One vector is turned by the same rotation once a step. Each row is the vector after some number of steps, and that number follows the row.
The counts run from 0 to 102.
[-13  31  42   1  23   8 -29  13  -6  -7 -22  11 -33   9 -51  17   6  29
  53  22  18  19 -11 -12 -28  39   5   0 -33  15  -1   2   6   1  -9 -30
   9   0   3 -37  21 -46 -21   4  -9   0  -4  12 -32   5 -35 -32 -23 -14
  53   9   6  -7  -4 -28  25 -40  50   9  20  16   2  40  18 -35 -40 -22
   4 -15  32  39  33  43  -6  29  -9 -14   0  28  19  45]  82
[ 17  21  53   7  33   9  -3  17   0  45  10 -30  -8  -3 -54  30  11  29
  36  45  20 -21   7   6  35  26 -34 -21 -23  26   7  17   7  -2  -9  -4
 -10   8 -30  -2  24 -39   2  18 -10  26  13  -2  18  -1 -42  24  14  -7
  37   5  -8 -19  -2 -31 -10  -8  42   2  33  28   0  44  51   5 -39  20
 -10 -15 -27  -4  11  33  -2   7 -26  -4  33  43  13  39]  31
[-28  21  53  22  17   8  -4   1   0 -18 -22   5 -17  -1 -51  15  -4  36
  49  32   9 -16 -28   7  -1 -12 -12  13 -35  12 -46  -4  21  16   2   9
  16 -22   2  -8  14 -48  -4   1 -31  17  42   6 -47  19 -38  -5 -15 -19
  24  17   9 -20 -24 -26   6 -10  43  -2  39  12  26  30  44 -11 -48   6
   0 -16  -6  14  36  50 -11  20 -28 -14  -7  50  26  40]  22
[ 18  34  25   0  23   6  -4  13 -11  31   0 -12  -5  33 -39  26  14  59
 -10  33  22 -14 -35 -19 -10   4  -4 -24 -19   3  12  -3   3  37 -20 -42
 -37  -8  16  18  47 -31   9 -17  11  49  27   3   3  29 -24   5   4 -16
  31   7   0 -30  11 -30 -19 -10  27 -22  46  18  -1  24  30 -15 -23  49
  35   7 -19 -21  11  51  16  30 -28  15 -13  46 -24  10]  50
[-52  27  60  17  35   7  -4   1  14  14 -17 -19 -42 -11 -51  18   9  37
  41  41  14  -3 -17 -15   0  -1 -19   1 -25  16 -29   4  -9   6  -7  17
  15 -13  -8   0  21 -33 -23  -2 -15   8  48 -13 -22  -1 -34   0   5  -1
  19   6 -18 -13 -19 -24 -14 -19  30 -29  38  -3  18  59  60 -14 -64   9
 -11   0 -15   6  23  49  -9   4 -46  26   2  59   8  43]  21
[-13  41  35  11  21   0  -5   4  -2  17  10  -6 -25   3 -24  57   0  37
  10  58  28  -2 -16 -17  11  47 -14  12  -4  -4  28   3 -45  43 -32  -7
  -3  12 -18  17  46 -22  -3  -8  -7  30  13   0   5  12 -27   8  20  11
  35   7 -37 -27  -9 -17 -40   2  40  -7  49  27 -10  54  35  -2 -12   2
   4  22  -2  -5 -15  30  26  -4 -36  -7  25  55   1  41]  47
[ 31   3  19  16  46  12  -1  11 -14  30  17 -31  -5 -20 -57  -8  23  56
  29  39  18  15  -3 -12  44  -9   9 -17  10  38  -2   5  28   4 -20  -2
 -11 -10 -15 -29  21 -59 -30  12 -16  31  28   0  13 -22  -3   1 -13 -29
  22  11   4 -18   5 -25   6 -25  56  -3  37   8  14  30  49 -12 -22  26
 -15 -22 -17  20  32  40 -15  33  -4  -4  13  47  26  13]  16
[ 22  -6 -10  14  38  36 -25   2 -23 -13 -10   9 -18 -22 -45  -9  -2  33
  42   8  27  21 -13 -16  19   5  10  -1 -32  -3   6  18  14  22 -38 -20
  16  -7  11 -46  48 -29 -37  24  10  33  38  23  -5  -4  -9  -9 -46  -1
  24  13   3 -27  11 -11  28 -47  46  13  11   1  -7  33  54 -29 -15  15
  21   9  -2  33  22  63 -10  57 -15  -3  -9  33  12  19]  8
[ 28  28  26   7  -3  16 -25  11   9  34   8 -29  -7   3 -29  39  -1  41
   6  50  19 -16   0 -24  12  56 -11   5  17  -7  39  -2 -12  25 -15 -26
 -15  31 -16   7  51 -23   7   9  -7  53  28  15  12  -5 -27  11   2  15
  50 -15 -20 -36   5 -13 -22  -9  33  -3  41  30  -8  38  10   1 -16  -2
 -11  11   5 -10  -2  45  20   7 -27 -21   6  56  -8  60]  46
[ 65  20  -6  12  43  29 -24   3  -6  22 -10   0   9  39 -46  40  21  27
  11  27  14 -26  -1  -7  18  14 -49 -30  -2  19  30  -9 -19  29 -18 -42
 -12  16 -15 -13  17 -54   0  26 -14  55  20   0   4   0 -17  21  -4   7
  22   7  -7 -27  14 -31 -11 -18  35  25  37  27   9   6  65 -15 -19  48
   3  -3 -17 -19 -10  51   1  33 -24  11  -5  28  18   6]  42
[ 46   9  -1  -3  51  20 -12   6 -28  21  12  23 -10  23 -42   9  28  26
  53  20  28  31  -1  10  12   4  -4  12 -24  21   6  19 -12  14 -28 -28
  -7  -6   4 -41  31 -71 -37  27 -12  11   2  15 -15 -19  -8   9 -23 -16
  15   0   5 -21   0 -35  28 -36  60   1   8  29  16  20  49 -39 -31  13
   4 -22  -6  46   1  16   6  42  -4 -13   4  -2  26   5]  86
[-16  -2  37   5  22  10  -1   5 -13 -18 -12  10 -28   1 -58   9  -4  54
  52  26  28  -1 -10 -14  10   6 -12   8 -20  17 -11   8   2   6 -14  -3
  -9 -12  -8 -27  19 -52 -21  17   0   8   5  -1 -11   8 -31  15 -32 -13
  40  11  12 -11 -13 -31   9  -3  51 -10  37  37  21  40  46 -22 -42  -7
  32  -5 -17  42  20  39   4  27 -32 -21  -3  45  32  15]  93
[ 25  50  -2  10  47  17 -25  11 -15  29  -3  15 -44  16 -11  14  25  25
   6  51  41  15 -40   7  11   5  15 -12 -24   6  27  10 -21  29 -35 -17
 -21 -18  25   6  45 -44 -32  18  -7  31  37  10 -23  -7  18 -17 -14  -4
   3   5 -16 -25  29 -16   1 -52  40   6  17  -3  -3  19  48 -54 -16  50
   7  25   9   3   6  44  -7  45   3  39  -2  17  -4  10]  69
[ 34  15 -10  12  29   9   5  -7 -31  12 -26  21 -39   9  -5  32   2  32
  36  78  11  -3 -36  27   0   3 -11 -10   0  25   3 -21 -37  39 -22 -10
 -10 -12  18  15  47 -68 -10  -5 -19  54  -6 -15 -15   0 -16  21   2  10
   3  13 -10 -14  15  -3  -3  -7  58  31  47  29  31  37  27 -15 -25  27
  33 -11  -2  18 -17  27  21  23 -29   0  -3  40  31  -6]  59
[ 27  21  30  10  22   8 -25  14 -15  24  33 -19 -15   4 -47  38  26  38
  33  41  30 -14   7  -4  47  14 -23  -8 -29  37   5  44  -9  21 -17   2
  -1  -8 -13 -22  19 -43 -11  32 -11  33  30 -15   6   6 -13   5   9 -25
  28  14 -11 -16 -22 -34 -19 -18  43 -10  21  46  20  32  30 -19 -27  32
 -24  -7 -37  19   8  32   9  14 -32 -17  36  18  11  14]  102
[ 25  -2   7  -6  13  28 -18   4  -8   2  12 -36 -24   1 -31  17  -3  60
  41  25  34  29 -14 -40  23  12  39  10  34   3  34  13   5  25 -23 -27
 -16   9  22 -22  47 -39 -36  -2  -9  27  31  -3  10 -33  -2 -15  -5   6
  37  -3  14 -25   0 -25   3 -45  49   5  14   8  23  52  14 -12  -6   1
 -23   1   8  44   3  47  -4  36  -3 -32  -8  35 -10  51]  1
[ 45  12  10   7  18  19 -11   0 -20  -2 -15  19   5  26 -39  41  -3  16
  28  35  10 -38  -8  15  10  15 -40  -5 -12  -1  -9  -9 -22  26 -21 -15
  -8  -3   1 -12  27 -59   0  19 -23  45  36  -6 -36  20 -40  25 -17  -2
  20  17 -15 -17 -17 -36  -8  -9  59  18  31  38   4  -6  52 -17 -28  26
   8  -4   4  -1 -23  45  15  24 -22 -28 -16  10  34  11]  41
[  9  22  30   5  43   5 -46  10  14   4  17 -24  -2   0 -42  15  33  52
  30   6   7   3  -6 -37  19  44 -15 -25 -19  30  22  32 -11  13 -22 -13
  28   9 -19 -29   6 -32 -33  33  -5   2  36   3  12 -14  -9 -24 -29   8
  37   2 -14 -30 -10 -36   0 -47  46 -15  26  24 -15  43  47 -52 -13   2
 -24   6  10   9   2  65 -25  27 -18   1  -1  39  25   3]  98
[ 45  16 -17   2  27  27   4   5  -8  11 -10   5 -18  10 -27  15 -28  56
  22  51  20   8 -28  -7   1  19  13 -10   7  16  26 -45  12  13 -14 -34
 -15  -7  11   1  47 -69 -25  -8 -22  56  -5  -6 -10 -20 -20  27 -10   3
  22   4 -13   0  33 -17  -6  -7  42  25  39  15  17  37  25 -10 -14  32
  32 -18  -3  11   6  40  18  40 -24 -23 -21  56  26 -12]  60
[-14 -19  28  16  43  14 -11  15 -14  17 -12  13 -20 -42 -19  -4   5  32
  47  34  -2  21 -16 -29  44  -2   6  26  16 -11 -12   8   9  33 -21  -5
   4 -12  -5 -25  31 -29 -11   9 -29  39  46  12 -15  -4   4 -18 -21   8
   4  -2 -14 -20 -17  -9   0 -31  53  -7  41   3  12  23  38 -17 -34  -8
 -26  10  -6  40  21  22  11  22 -17 -13  16  53  36  39]  18
[  2  24  35  24   8   8 -31  10  -6   8  14 -28 -37  -4 -39  33  21  35
  31  32  43 -11 -29  -6  37  16 -11   9 -42  33   2  48  -9  10 -23  16
  11  -6 -13 -18  52 -54 -14  20 -19  22  38  -6  -6 -22 -10 -18   5 -10
  26  25  -3 -11 -13 -20   1 -35  53 -20 -10  11   9  48  26  -8 -25  31
 -21   9 -18  17   5  36   7  13 -27   0  51  25   3  47]  13
[-26   5  33  -2  35  27   3  -1 -11  -8  -9   2 -39 -18 -44  22  -6  45
  48  60  38  23  -7 -13  12  15  13  10 -15  -2  11   8 -27  43 -13  25
   2   4   8 -21  39 -55 -33   2 -19  33  13  -3 -19 -14 -12 -14  12  -2
  13   7 -12   3 -10  -2  -2 -11  57   6  32  12  23  84  32 -20 -31 -29
   2   8   2  56 -15  32  -8   6 -38 -31  16  27  15  53]  3
[  7  -3   5  20  49  13 -14  -3 -12  20 -18  16 -26  -3 -41  12  37   6
  38  23  12 -11 -18  -2  22  -2 -32   0  -5  23 -18   6 -36  33 -25  -1
  35 -22   0 -10  16 -46 -15  41 -39  27  56   0 -29  -4  -5 -13 -27   9
   4  22 -26 -35   0 -25 -16 -31  26   5  33   5   5   3  78 -32 -31  24
  -9 -10 -14  -6  12  49  -9  24 -23  23   2  24  36   4]  25
[  0  16  13  10   4   7  -3  23   6  -1 -19  15 -35 -23  -1  33 -14  29
  34  59   5  24 -19 -17  -9  44  21  26  10 -26  27  -8 -10  29 -22 -23
   6   6  16  -4  75 -38 -18 -10 -11  52  13  27 -23  -1  -4 -17 -21   1
  26   0 -31 -30  16  11   8 -24  54  19  42   8   5  32  32 -14 -10 -12
  23  13  29  16   5  41  25  25 -12 -19   1  60  21  52]  63
[-22  14  34   3  37  31  -7  12   7  -4 -23  26  -2   4 -39  46   6  24
  28  38 -10   0  -4 -26  -6  32 -33  -5  -1 -32 -10 -24  -6  32 -11 -17
  21   6   3 -19  19 -12  -6   2  -9  29  40  -1 -36  21 -34   8 -24   8
  37  -3 -29 -38 -28 -46   3 -34  36  15  59  21  -1  12  51 -22 -39 -18
  -4   1  21  -7   1  47 -19  24 -37 -23 -20  36  24  36]  37
[  2  29  31  -2  33  21 -13   9 -31  -3   4 -28 -27   5 -63  -5  -6  58
  24  29  42   8 -31 -15   7 -15  15  -9 -30  30  -2   9  12  16  -7  -5
 -11  -6   3  -8  36 -53 -19   1  13   8   8   2  12  -9 -22  -5   6 -24
  25   2   9 -22   4  -5   2 -10  44 -10  20  22  28  68  25 -22 -44  28
  18  -8 -15  32  26  53   1  25 -39   5   0  47 -14  30]  5
[ 26  12  26  24  34  21 -18  13  -1  28 -23 -27 -15   6 -51   1  42  21
  31  28  15 -26 -22   5  26 -13 -35  -5 -25  26 -17  35   6  38 -28 -13
   2 -15 -11  -7  33 -35 -12  34 -19  21  43   5 -19   9 -30  10 -19  -2
  19   4  -1 -38  -1 -27  -2 -25  32 -21  20  10   3   6  69 -18 -29  53
   2  -6 -29  -6  23  74 -10  34 -27  34  17  22  14  30]  24
[ 31  14  -1  14  39  25   0   7 -21  -4 -24  28  -6  14 -15  42  -2  37
  24  39   0 -11 -31 -19 -21  21 -17   9  -1 -21   3 -20  -8  51 -24 -44
  -6 -12  28 -15  40 -27  -4   1 -15  60  30   4 -32  24  -7  -3 -34 -12
   9  -3 -33 -38   8 -33  -4 -36  31  22  55   9  -5   6  50 -34 -15  24
  39  19  18   4 -10  41   4  55 -17 -17 -31  30   8   7]  52
[ -7  17   9  10  44   4   6   7 -20  23   3   7 -47  -8 -26  26  24  32
  44  55  29  11 -35  21  41   0 -21  11 -19  36 -18  19 -26  12 -27   8
   8 -12 -14  -9  29 -82 -13  22 -37  19  19 -23 -25  -6   0   1   4 -18
  -2  24 -26 -17 -22 -20  -9 -12  62 -11  11   4  22  38  49  -8 -38  18
   0   5 -10  28  13  24   8   3 -18 -20  44  22  36  18]  14
[ -3 -11  16  12  33   5 -13 -18 -11  -6  -6  29 -28 -13 -29  -6  31  30
  32   9  25  12 -13 -15  24   3  -9  22  -6  12 -20  25 -25  55 -40 -24
   3 -27   1 -13  22 -39 -15  16 -16   3  49   8 -38  12  -8 -17 -47  -3
  15  34 -15 -31 -20 -12  12 -33  42 -11  38   7  -5  22  69 -42 -17  -4
   0  31 -21  28  24  59  -5  37 -21   2  -7  25  36 -10]  96
[ 25  34  -9   4  40  28 -17   3  -3  13 -10   0   9  19 -23  33   7  45
   3  36  19  -9 -14 -38   3  38 -15 -34 -12 -19  21 -15  -7  25 -14 -42
  -2   4  19  -7  22 -30 -21   8   0  59  23  19  -1  16 -22   0 -18   8
  25  -6 -28 -26  18 -26   9 -51  17  25  45  -1  -6  17  37 -20   1  32
  10   1  20  -3  -8  51 -13  54 -15  -2 -27  31  -2  23]  53
[  5  52  47  10  45  -2 -29   7 -27  15  -2  -3 -43  26 -25  14  45  30
  26  15  41   0 -28   7  10   2   3  28 -35  39   1  27 -22  16 -41 -19
  -5   4  14   3  40 -72 -12  10 -20 -14  28   2 -13 -14 -28 -34   6 -17
  20  19   8 -12 -25 -34  -2 -38  46 -25   5  11  35  21  23 -46 -40  19
   5   5 -11  25   6  47   4  19  -8  23  20  15  -2  46]  84
[  1 -16  -5   1  17  36  11 -15 -31 -23 -26  25 -35 -30 -26 -12   8  33
  40  27  29  16 -42  -5  10 -30  19  24 -22   8 -29  15   3  58 -30 -14
   4 -25  16 -15  52 -53 -13  11  -5  23  30  -3 -32   7 -14  -9 -40 -19
 -11  11 -10 -18  -9 -12  -1 -10  55   3  25   1   9  29  45 -25 -28  -5
  24   6 -24  41  18  60   4  44 -23  -2  -6  30  24  11]  7
[ -9  31  26  21  33  -2 -29  -7  25  45  -1 -31 -30  -1 -41  15  26  28
  25  25   3  -1 -29 -21  20  34 -22  -7  14  27  15   4  -4  13 -20  -3
  26  14 -25   2  11 -41 -12  15 -58  12  58   0   0 -29 -19 -21   1  15
  36  15 -14 -34 -20 -33 -20 -32  35   0  16  11  -3  21  27 -21 -17  12
 -49   0   6 -11   5  47   6   6 -17   0  21  54  25  46]  28
[ 16  38   3  20 -12  15 -24  20   7   4 -15   1 -10  47 -16  49 -13  32
  36  41  13 -13 -24  -5 -19  34  -5   4  -3  -7  13 -12 -10  10 -20 -34
   8   8  21  -7  38 -46 -20 -13 -28  65  29   1 -37   6 -26 -13   0  13
  27   6   4  -5  -1 -45   0 -25  66  25  43  28  26  23 -11 -27 -26  25
   2  -7  37  -2 -13  27  12  24 -39 -56 -10  20  -7  40]  56
[-34  26  34   6  44   7 -17  11   2   3 -13  13 -44 -16 -16  22  12  28
  43  31  17  24 -13 -31 -13  35  12  34 -18  -2  10   0 -30   1 -22  -2
  10   3  16 -13  24 -43 -36   2  -8 -15  23  26 -36 -12  -6 -29 -15  13
  33  14 -32 -16   2  -8   3 -45  42 -12  18  -7  -3  55  39 -44 -19 -29
   7  11  30  18  20  37 -17  12 -17  20  -1  41  19  46]  81
[ -5  41  40   4  17   5 -28  11   2  19   0 -30  -2  31 -56  31  17  39
  10  26  27 -30 -13 -17  -3  20 -31 -12 -22  18 -11   3 -13  22 -18 -31
  10   5   2   6   4 -40 -10   3 -28  18  49   1 -12  10 -49 -13  14   7
  41  11  -6 -24 -32 -47 -29 -11  26   5  34  18   0   9  30 -22 -47  38
 -23   7  -3 -34  -6  52  -5   8 -31  15 -11  35 -16  49]  39
